In the rows, zero is written as 128.
Z: rows in 3 groups, each row roughly a mix of its group's directions:
Z (122 x 17):
[[ 70 100 123 147 133 154 138 121  71 139 139 155 179 170  77 129 121]
 [ 80 132 116  83 156 136 117 153 202 119 127 130 136 115  78 164 158]
 [ 84 166 139 119 116 141 118 101  65 164  93 168 119 122 152 179 107]
 [ 97 129 140 104 187 125 137 147 153 111 120 106 149 105  65 156 189]
 [116  88  75 119  97 104 126 181 165 136 163 148 108 179 111 152 100]
 [178 144  78  99 151 106 121 139 176 104 141 100 100 107  66 112 132]
 [ 83  97 133 156 146 153 124 125  90 132 158 149 173 181  65 127 118]
 [100 106 171 145  77 135 145 103  91 146 135 145 133 171 188 168 104]
 [103 144 151 122 147  84 114 122  79 201 120 185 127 138 143  92 133]
 [ 69 135 127  89 169 135 118 141 179 123 125 128 139 112  65 160 164]
 [131 131  86 104 121  86 114 198 157 152 150 136  88 161  91 157 108]
 [ 94  92 115 157 149 150 129 144  89 128 154 149 178 179  63 122 125]
 [ 76 136 155 104 172 141 138 120 144 117 129 107 155  96  57 139 177]
 [ 93 115 102 112 166  76 104 175 155 175 105 177 116 135 149 107 151]
 [ 81 127 194 145  97 162 130 100 115 146 119 145 152 121 200 123 124]
 [175 172 119  84 129  83 115 156 175 143 110 119  74 103 151 148 135]
 [196 111 112 177 114 119 126 113  71 122 127 142 113 141 188 109 103]
 [ 92 117 191 147  81 156 143  92 107 145 131 140 153 134 195 116 117]
 [ 92 140 122  81 137 148 121 158 208 112 131 121 139 118  82 172 148]
 [ 65 132 122 102 170 125 119 171 178 122 112 109 129 125  73 162 157]
 [168 164 125  95 149  71 113 154 169 144 122 115  67  88 139 129 147]
 [160 171 137  91 118  93 124 131 171 139 112 107  74  67 166 119 139]
 [167 174 139  94 126  88 117 139 168 142 106 112  72  85 173 136 138]
 [155 126  70 113 178 111 114 139 152 105 140 120 122 138  41 124 135]
 [171 146 149 148 105 109 135  94  68 151 114 138 107 107 199  97 115]
 [115 161 106 114 118 106 103 151  91 168 117 168  80 141 130 195  93]
 [ 97 123 181 142  76 151 147 104  96 148 117 140 148 132 206 129 117]
 [116 100  82 116  84 112 122 184 166 146 156 153 114 181 125 145  90]
 [177 153 113  94 141  88 106 159 195 128 123 122  75 107 150 151 140]
 [104 170 119  94 106 107 106 144 125 171 107 161  81 140 147 193  97]
 [107 107 102  87 131 147 130 148 217 105 152 136 155 130  83 143 149]
 [ 92 117 182 147  84 149 149  84  83 148 123 139 154 144 186 123 114]
 [153  86 135 147 143 141 148 135 174  86 145  87 173 134 115  65 159]
 [125  80 128 154 155 152 133 140 177  87 147 102 176 130 106  69 156]
 [166 187 144  90 135  87 112 143 160 149 103 110  74  89 155 132 137]
 [129 106  80 101  91  90 141 168 131 152 160 155 105 177 102 174 106]
 [ 91 114 168 145  72 153 150 108  92 144 117 143 148 137 203 144 114]
 [186 153 111 112 137 110 112 152 178 111  92 114  89  98 186 153 140]
 [151 100  73 122 174  65 113 142 124 142 118 169 103 174 124 156 140]
 [104 156 139  93 142  83 105 164 136 199 109 184 117 133 155 121 142]
 [139 162 119 125  85 121 106 119  95 162 121 167  80 131 177 167  76]
 [118  89 156 141  56 157 155 103 137 123 150 138 155 146 196 123 111]
 [ 81 120 109 130 177  92  96 194 132 168 111 163 122 164 111 134 140]
 [116  92  73 121  98 105 130 183 140 144 163 153 116 181  98 153 100]
 [175 162 142 107 145 100 110 116 184 120 110 104  81  78 169 112 144]
 [155  69 121 143 146 122 165 146 154  86 140  90 174 165 108 106 168]
 [ 64 140 151  75 136 136 136 131 182 143 140 129 157 113  70 126 160]
 [112 152 104  90 106  93 114 141 124 166 133 165  73 139 124 198 101]
 [160 159 179 141 134 149 140  70  93 116  95 103 145  91 173 101 144]
 [ 88 108  90 105 142  82 107 177 177 169 114 170 112 154 143 112 131]
 [142 155 176 156 148 173 113  81 106 114  91 128 159  96 183 103 139]
 [140 144 173 149 150 158 136  61  92 107 109 110 150  76 149  95 152]
 [ 91 141 119 101 171  72 106 175 135 180  99 160 108 151 121 146 148]
 [199 162 128 102 125  88 120 143 176 125 120  99  76 103 163 126 132]
 [ 87  91  94 134 144 121 136 120  86 134 154 153 146 177  53 148 122]
 [ 86 133 140 155 172 119  91 193 109 172 108 169 137 121 149  97 145]
 [180  97 112 181 106 128 132 102  75 121 142 142 127 144 176  85  98]
 [149 183 132  87 139  91 111 134 163 144  99 117  68  80 153 147 138]
 [ 73 143 149  71 122 149 135 126 194 136 146 130 157 111  75 132 150]
 [102  97 129 159 124 155 128 140  96 121 174 133 158 189  63 144 102]
 [101 109 175 147  71 166 145 103 114 132 129 141 157 145 201 135 110]
 [110  79 136 136 148 137 157 115 173  85 142  84 165 118  99  82 170]
 [121 184 136  89  88 108 126 111  94 176 112 153  87 118 150 173  97]
 [149 158 178 141 141 155 140  67  83 119 104 111 154  83 153  95 149]
 [ 64 146 141  95 156 153 112 157 189 127 122 127 143  93  87 149 159]
 [197 144 140 127 139 100 115 117 175 106 118  95  79  98 181 119 138]
 [ 88  90 137 171 120 178 142 100  73 114 125 141 185 162 132 126 117]
 [ 76 117 142  95 140 154 140 105 173 122 158 136 172 107  63 109 159]
 [141 157 167 138 135 155 130  52  80 124 124 135 139  66 143 100 138]
 [173 119 125 177 108 112 127 116  55 141 125 135 110 154 180 101  91]
 [ 89 115 184 156  83 152 142 106  83 145 127 140 144 148 190 145 110]
 [170 157 173 145 138 150 139  69  79 118 109 113 148  87 158  95 145]
 [138 110 112 143  75 184 142 102 167  69 145  87 129 106 140 120  96]
 [ 97 107  81  99 109  92 135 172 137 151 154 152 105 167  83 176 114]
 [185 100  94 175  99 118 128 130  91 117 133 127 108 173 174 118  82]
 [ 65 102 113 146 141 174 131 115  93 122 135 150 185 148  70 121 124]
 [127 149  90  90 161 101 113 151 167 132 147 123  99  98  45 119 138]
 [146 170 116 115 130  94 104 146  90 160 110 152  72 137 140 197 105]
 [ 46 148 149  88 126 150 123 144 181 141 132 118 142 122  72 140 132]
 [129 154 181 123 124 153 146  55 116 118 107 106 147  76 159  94 148]
 [168 175 174 129 135 130 104 118 160 122  94 103  98  96 200 128 131]
 [103 164 116  87  87 105 125 122  99 177 127 168  87 129 130 183  95]
 [ 91  91  98 147 139 138 148 110  67 124 144 139 164 164  58 122 121]
 [127  75 137 143 138 147 167 114 145  89 139  95 191 138 109  80 167]
 [117 101  83 113 114 103 132 196 145 144 139 146 129 196 104 169 116]
 [ 80  88 130 156 116 171 148 105  87 120 154 137 185 148  86  97 119]
 [158 142 139 165 112 109 125 120  67 147 100 123  94 116 204 103 104]
 [164 131  79 120 174 122 114 153 159 102 143 112 132 126  46 101 138]
 [179 130 128 136  82 102 141  83  86 149 128 141 105 138 191 100  95]
 [ 84  96 167 164 103 135 137 116  67 146 138 151 139 175 164 165 112]
 [153 138 158 148  82 186 142  65  99  99 156 111 147 100 133 111  99]
 [213 123 121 153 109 102 139 109  77 128 124 136 112 137 191 118 117]
 [169 133  75 111 160 101 117 157 161 108 150 105  99 121  53 125 132]
 [119 171 120 128 116 122  92 134  87 164 106 167  80 129 160 182  86]
 [136 175 123  89 104  92 136 121  74 174 122 151  89 128 119 185 112]
 [ 86 110 161 149  88 146 142 117  78 147 118 153 145 162 187 171 111]
 [181 118 135 146  98 179 155 108 128  64 156  79 153 122 110 146 122]
 [165  99 151 141 143 135 169 112 134  90 131  77 180 127 118  76 172]
 [101  79 122 157 110 155 153  96  81 118 151 141 179 184 100 120 110]
 [ 50 155 160  85 153 116 136 119 148 149 112 109 129 103  75 137 159]
 [ 90 194 136 107 114 123  95 133 110 173 103 145  75  97 136 149  90]
 [158 171 134 109 136 112 108 148 162 130  83 119  85  83 194 153 142]
 [119 162 105  96 101 100 112 136  99 173 135 172  77 130 121 185  94]
 [163 123 145 146 100 168 159  62 109  77 143  86 139  86 133 114 127]
 [ 94 103 139 154 125 138 152 118  53 150 139 145 181 175  94 104 123]
 [124 105  77 111  98  95 128 185 143 149 156 151 104 180 104 164 100]
 [120 111  78 111 121  93 121 190 138 147 148 152 105 177  91 175 112]
 [136  73 128 152 156 140 146 130 171  79 147  91 168 132 108  82 165]
 [ 69 134 125  86 124  96 112 150 171 190 125 180 127 137 136  98 130]
 [122 108 131 160 130 197 135 124 150  62 145  86 160  88 104 121 138]
 [ 80 144 151 110 144 102 108 163 135 194 114 178 137 112 153  83 149]
 [152 178 120 101 110  94 116 145  93 169 112 153  82 142 143 189 102]
 [ 97  87 108 159 121 163 140 131  93 110 166 132 168 170  62 131 108]
 [ 65  89 115 146 105 169 150 107  90 120 157 139 169 145  76 122 111]
 [151  94 108 160 136 163 144 116 122  60 150  79 144 148  75 155 124]
 [185 104 116 170  88 121 136 114  79 130 143 136 126 165 174  94  88]
 [ 75 126 180 133  75 141 149 122  92 167 125 149 143 119 191 129 123]
 [127 125  82 109 118  84 116 190 144 149 145 137  79 163  98 171 105]
 [145 166 185 126 138 149 143  72 108 120  95  97 151  82 156  94 153]
 [135  72 130 152 127 154 155 120 158  89 151 103 184 137 120  65 150]
 [ 83  86 141 156  91 174 148 130  99 128 165 142 186 160 108 110 111]
 [180 112 120 160  99 105 134 109  85 142 126 146 115 132 202  81 106]]
which group is each row in? (one row of each group first):
[ 72 119 180 131  72 144 151  95  93 161 135 150 147 141 173 132 112] | N
[ 55 157 156 102 144 166 112 157 172 132 127 121 147 103  77 148 142] | M
[114 154 178 138 136 166 127  58 112 118 102 119 144  72 164  98 140] | R

[125  83 137 146 142 151 148 106 160  89 156 101 172 109 103  62 159] | R
[158 138 136 160 110 109 121 106  66 156 111 148 101 118 201  95 102] | M
[139 179 124 102 105 103 118 106  76 170 138 160  74  98 120 160  99] | R
[112 178 132  89 106 101 129 118  85 172 104 150  88 126 135 192 111] | R
[ 82  90 119 146 126 147 145 108  82 131 159 146 171 173  65 117 117] | N
[173 160 135 101 136  87 117 123 177 129 114 107  70  78 168 119 144] | N
[ 98  94  94 144 125 147 134 158  98 123 164 141 156 176  53 152 111] | N
[164 134  71 116 176  97 117 145 142 106 136 106  96 121  51 130 135] | N
[185 102 119 144 135 147 158  61 105  69 149 104 143 106 110 131 147] | M
[126 109  80 111 133  92 115 193 157 141 154 147 103 172  87 167 119] | R
[179 101 125 152  92 185 148 110 139  71 169 105 167 127 120 119 118] | M
